In the rows, zero is written as 128.
A single turn carries every row of the set below to another of its rows. Some are shown first; where does it send the rows asked next?
Babit: [ 96 133 135 123 130 111 142 102 116 146 124 133 145 128 125 117 132]
zigu: [106 149 110 147 128 135 100 113 139 129 111 141 151 125 136 114 160]
pader: [135 118 139 151 112 137 107 116 117 107 124 144 132 155 167 105 141]
lemif: [ 95 128 128 156 109 144  85  95 104 103 110 132 114 113 134  96 135]
nek: [117 135 144 124 112 120 127 119 101 136 111 133 156 159 116 112 123]
Vub: [129 148 124 142 138 138 130 119 103 100 104 113  96 122  95 118 138]
ligig: [100 135 125 132 131 156 139 106 114  84 131 112 146 141 126 118 163]
mosev: [109 181 144 147 111 135 147 133  96 121 151 124 116 123 124 116 136]
Luf: [ 93 139 127 143 124 137 111  91 101 102 163 122 114 127 150 131 118]
tera: [132 136 109 155 115 124 159 117 119 114 154 124 148 131 144  96 145]
rikap: [108 111 135 168 109 142 114 124 102 116 101 143 128 131 101 121 151]
gevo: [ 99 119 169 150 139 125 120 114 117  99 138 122 119 153 125 115 124]
gavi: [129 124 103 133 113 111 103 103  94 126 139 136 129 111 135 105 113]
pebin: [123 147 170 167 128 149 134  96  95 130 125 139 126 140 135 128 119]
sedi: [ 95 163 145 150 123 141 140 113 117 120 144 147 124 101 139 119 154]
dofi: [113 154 113 115 116 143 127 105  71 118 110 118 123 135 119 132 127]
Kep: [122 166  86 147 133 114 113 126 109 122 134 109 128 140 126 117 120]
kadup: [ 93 140 121 142 137 136 132 128 103  94 139 112 111 148 140 139 159]
Guro: [149 122 124 182 139 141 128 124 122 121 135 138 125 140 122 119 116]
sikiv: [114 124 123 161 107 145 138 109 112 120 116 122 148 116  90  98 148]
bisig: [100 149 121 157 117 150  94 103 124  86 140 117 128 138 150  95 120]
fesa: [111 143 132 189 129 120 114 121 107 120 149 115 106 117 107 117 132]
rodur: [132 153 136 145  91 163 120 122  94 110 107 155 123 121 131 103 128]
Veve: [138 136 134 136 162 120 104 118 112 134 125 109 128 140 121 129 132]
sig: [141 182 124 155 120 134 113 109 106 119 102 124 111 129 145 109 149]
kepag: [134 137 102 153  95 114 149 127 100 132 133 139 125 138 143 119 133]
lave: [112 127 127 120 115 129 100 103  98 101 110 121 138 128 114  84 110]
dagid: [128 149 125 147 124 142 147  96 105  95 105 130 120 166 153 120 125]
nif: [112 155 129 164 132 142  91 143 129 110 125 126 141 148 132 107 157]
fato: [120 149 126 145 111 134 123 110  98 106 167 129 128 109 121 105  96]

gavi turns into lave
sikiv turns into zigu
Veve turns into Vub
Now find these:
nek turns into rikap
pader turns into gevo

A single turn carries every row of the set below to another of its rows. Some are shown first; where does it send the rows asked next?
zekul: [140 146 119 141 154 134 114  94 122 130 120 120  94 128 114 102 119 143
 124 128 113 145 130 134 131 110 154 120 119 128 120 105 111]
ruda: [137 119 134 126 140 123 114  97 124 126 122 132 161 118 148 114 133 153
 135 156 120 137 139 124 124 123 133 150 143 117 116 158 112]
gupu: [133 103 118 116 114 127 134 129 107 130 120 127 143 128 157 121 110 122
 145 120 156 122 147 141 146 146 153 134 123 128 124 137 176]
Kab: [134 173 114 128 139 121 124 121 125  87 128 132 126 134 106 146 102 127
 129 134 109 137 172 120 146 112 143 119 115 118 137 120 134]
rov: [127 142  95 141 151 144 128 123 130 121 106 125 162 161 145 141 100 126
 122 102 134 134 141 116 139 134 121 140 108 125 135 101 116]
gid: [153 122 120 124 136 132 151 116 127 141 118 131 120 126 135 106 117 133
 138 166 129 126  98 115 116 131 158 113 142 148 123 119 104]
Dop: [117 142 111 130 135 132 121 124 115 101 118 103 147 120 142 132  85 130
 126 152 130 117 140 112 137 138 132 150 106 143 135 113  92]
Sep: [142 112  97 112  96 119 133 120 116 138 122 127 143 104 147 136 110 135
 138 123 147 132 137 150 158 157 157 127 116 143 145 136 146]
Sokef: [114 121 109 137  97 132 148 129 117 109 135 110 142 122 134  76 107 110
 159 116 106 145 125 106 108 138 131 125 110 113 170 136 122]
gunus: [132 139 119 125 106 151 154 142 127 139 142 144 125 134 148 101 108 126
 135 105 130 125 117 105 111 138 120  93 106 105 158 133 117]
baf: [146 129 118 126 132 136 116 108 132 143 126 127 172 126 126 126 134 151
 134 117 139 155 134 142 100 120 145 140 128 134 108 147 109]
sifib: [120 144 108 134 138 140 133 126 119  90 128 103 142 125 139 139  94 126
 125 152 138 112 138 110 140 132 132 143 106 145 120 116 105]
Guf: [137 139 119 145 155 130 115  86 131 123 111 132  97 134 120  98 116 140
 124 131 108 147 124 130 138 102 151 123 123 125 124 105 119]
Lifin: [146 135 105 121 104 132 154 124 141 157 158 128 124 127 135  92 116 110
 129 120 133 146 127 125 105 148 110 107 109 117 168 138 111]
Pov: [108 145 106 150 155 131 115 124 110 115 118 151 140 167 111 143 124 147
 123 129 129 148 154 132 140 127 148 120 118 132 142 127 143]
rer: [135 113 110 144 146 141 142 119 135 151 113 112 138 159 130  94 122 129
 153 121 119 142 120 135 100 128 140 118 146 142 113 119 121]
zaba: [148 135 108 133 144 130 125 103 125 138 141 115 163 123 125 135 159 154
 130 127 128 144 143 131 115 131 139 133 132 120  99 147 121]
Rilud: [136 147 122 141 150 134 111  95 121 131 119 122  94 130 114  99 115 142
 125 129 114 147 128 135 127 107 156 120 117 129 120 103 111]
taber: [131 148 139 111 141 134  99 124 128  96 114 132 136 129 104 123  84 123
 140 120 122 130 163 127 131 120 146 135 122 135 149 114 131]
vatep: [124 127 114 117 111 128 169 121 140 118 152 114 132 130 130  82 141  94
 145 139 110 140 131 120 127 134 124 106 117 112 165 143 135]
ruba: [141 131 113 125 121 136 151 122 132 152 169 111 118 129 136  86 127 110
 138 121 126 129 142 120 112 156 104 106 120 111 154 141 131]
kenu: [134 139 121 143 156 130 113  88 128 126 109 129  97 133 120  93 117 143
 127 132 105 148 127 132 139 103 151 123 123 123 127 106 116]
ger: [137 127  89 129  96  98 143 122 103 139 116 134 147 134 164 140 110 135
 128 133 136 152 154 144 153 141 155 131 113 112 139 141 143]
Mib: [135 138 129 106 117 135 148 130 122 149 153 121 131 133 133  85 140 107
 135 126 123 133 141 125 114 152 123  97 114 101 171 132 125]
dano: [120 123 114 112 103 124 158 118 138 124 145 119 140 128 130  73 126  98
 148 135 107 148 131 127 120 133 126 113 116 115 177 145 123]
Murez: [141 161 118 113 139 130 117 119 144 103 115 155 134 133 107 145  90 126
 126 112 121 140 154 125 143 114 142 119 115 132 153 112 126]
Sof: [133 144 120 108 108 137 160 136 128 148 152 129 129 141 133  91 133 104
 131 123 131 138 133 130 110 138 125  92 105 102 164 138 124]
pizuz: [125 126  98 140 101 135 167 125 124 100 151 112 135 116 131  96 125 108
 150 122 107 135 119  95 124 136 134 117 106 112 157 130 136]
Para: [146 128 123 127 132 125 138  98 138 118 128 148 158 123 148 132 135 148
 122 155 131 142 120 121 126 107 139 139 133 124 106 159 113]
gunit: [147 101  97 111 111 128 140 127 100 117 133 147 130 102 151 135 102 134
 140 129 145 153 134 130 155 159 141 119 102 135 153 146 133]
bib: [117 123  99 134 101 120 138 132 112 132 136 114 134 136 161 130 107 133
 140 125 140 134 163 159 146 136 137 121 116 127 115 155 154]
Leti: [130 135 100 137 162 144 126 119 124 122 109 117 163 147 141 142 114 128
 126 103 128 120 144 110 146 149 120 139 116 119 136  95 121]
Tuz: [141 113 120 124 110 121 149 115 128 136 149 120 133 128 137  72 116  93
 144 137 122 141 129 110 109 145 122 133 117 112 176 136 131]
gufaz: [152 130  81 146 142 120 152 109 130 151 117 113 139 143 125 115 140 136
 142 136  97 154 119 127 122 141 149 111 140 130 131 110 105]
diri: [104 142 112 134 138 123 110 120 111 105 124 147 133 135 107 144 107 151
 122 151 129 143 144 130 145 133 156 126 118 159 155 137 117]
megit: [145 128 105 134 109 115 169 115 131 127 158 122 125 136 140  85 124  93
 136 147 122 146 133 106 112 133 119 123 110 106 159 142 133]
kat: [125 157 131 124 155 130 106 124 128  97 122 128 129 142 114 130 102 132
 139 116 106 123 180 127 145 123 127 124 128 117 142 122 140]
narel: [113 129 116 135 159 135 104 119 111 120 112 154 148 151 101 139 124 143
 128 122 135 141 145 127 142 139 155 130 126 145 156 117 145]
fad: [129 136 117 143 139 118 143 123 109 144 121 111 116 149 149 100 115 140
 140 175 108 133 132 126 110 130 140 116 144 125 119 137  98]
nunik: [139  87 109 121 124 141 131 130  98 118 130 136 139 126 145 119 106 119
 154 102 150 151 146 135 136 155 136 125 107 128 134 143 163]
Gil: [132 137 122 127 114 142 143 137 111 143 145 128 123 126 150  97 125 134
 139 112 113 119 135 100 122 158 115  98 113  91 167 130 117]
Gotel: [ 98 133 125 137 151 136 110 125 110  98 129 136 128 143 107 135 115 146
 129 150 132 128 151 127 143 130 146 126 125 157 135 138 140]
tegek: [121 106 108 129 116 129 137 136  92 112 139 130 121 129 165 123 100 137
 146 132 139 147 164 138 141 147 121 119 107 122 126 166 144]
rosok: [139 116  77 133 112 115 144 129  93 123 132 136 140 128 150 137 112 132
 139 115 127 173 158 136 146 153 138 120  97 113 146 147 138]

Sep turns into ger
Gotel turns into narel
Now find these:
tegek turns into nunik
Kab turns into kat
gunus turns into pizuz
Dop turns into rov
Lifin turns into megit
baf turns into Para
rer turns into gid
Sof turns into vatep

A single turn carries every row of the set below to another of its rows. Some are shown first; where does it send the rows asked next?
lisog: [158 129 130 128 135 134 157 165 109 117 126 114 143 121 129 125 119 121
 131]
dida: [136 101 152 102 107 130 125 125 136 144 121 142 113  82 130 121 131 130
 131]
pap: [136 135 136 148 106 124 137 147 128 104 132 123 149  92 112 101 127  92
 140]
gov: [115 124 130 134 117 141 120 144 139 141 113 108 114 147 100 105 160 102
 163]
gepe: [130 134 132 149 107 127 135 146 151 118 102 128  85 139 104 131 133 138
 143]
davo: [110 132 139 120 128 116 121 140 137 126 116 101 127 152 114  97 112  92
 132]
sode: [139 128 130 103 122 104 127 116 132 147 153 127 146 123 120 137 148 119
 156]
Giz: [130 123 129 153 105 116 125 132 102 133 132  97 112 125 115 157 134 129
 133]
kad: [121 139 151 147  89 119 141 134 124 133 115 126 102 123  91 145 152 127
 115]
Dimaf: [137 117 129 146 103 148  89 137 126 125 120 135 139 126 117 116 140 119
  95]
buger: [ 98 116 129 138 127 118 140 139 138 136 118 131 131 135  91  93 139  93
 142]
zuniz: [102 113 131 126 135 129 103 130 113 130 137 103 138 148 109 120 138 107
 130]
giru: [148 124 114 109 111 105 116 124 159 158 122 140 126 144 118 119 151 125
 145]
lumov: [139 108 140  94 110 124 113 130 137 123 125 124 111  82 124 122 130 141
 143]
zova: [139 147 123 150 115 159 125 140 127 120 128 124 135 102 100  94 130 118
 161]
Lokif: [129 141 152 146 117 119 144 131 116 134 124 111 111 129 128 138  90 117
 130]
toka: [105 137 163 122 115 144 120 129 121 148 125 111 127 144  99 115 155  97
 130]
ludo: [114 119 130 157 132 121 150 133 132 121 123 147 108 126 108 131 105 132
 137]
soku: [150 144 130 127 137 144 164 161 123 117 115 135 134 122 106 109 119 135
 130]
sini: [137 151 138 144 106 171 105 130 128 138 116 136 129 121 100  98 132 126
 121]
fasif: [163 135 128 128 105 140 140 163 114 140 102 119 128 135 109 125 154 132
 100]
Sak: [145 134 146 103 102 102 131 121 149 158 132 134 136 131 123 130 157 107
 140]
Tiba: [133 137 120 106 126 105 130 109 150 158 130 153 138 135 104 110 128 129
 137]
vabob: [148 108 135 107 100 128 118 127 137 160 107 126 105  89 133 110 121 131
 137]
Kipit: [144 151 129  94 127 110 125 114 143 147 139 124 136 137 120 119 119 126
 157]
dor: [157 123 135 131 116 129 150 162  99 135 122 115 146 123 125 135 142 118
 104]
mebi: [136 108 119 108 105 116 120 121 126 153 116 127 115  78 110 105 123 142
 134]
Zuro: [136 127 140  90 102 116 123 122 133 132 117 121 112  79 111 108 120 140
 131]
todi: [152 138 116 130 123 147 148 161 123 128 104 138 126 130  93 113 146 148
 117]
besaf: [146 121 136 142  97 121 107 152 134 105 121 113 142 117 133 113 129  94
 111]

gov turns into buger
ludo turns into Lokif
Now find these:
giru turns into Tiba
zova turns into pap
vabob turns into mebi
todi turns into soku

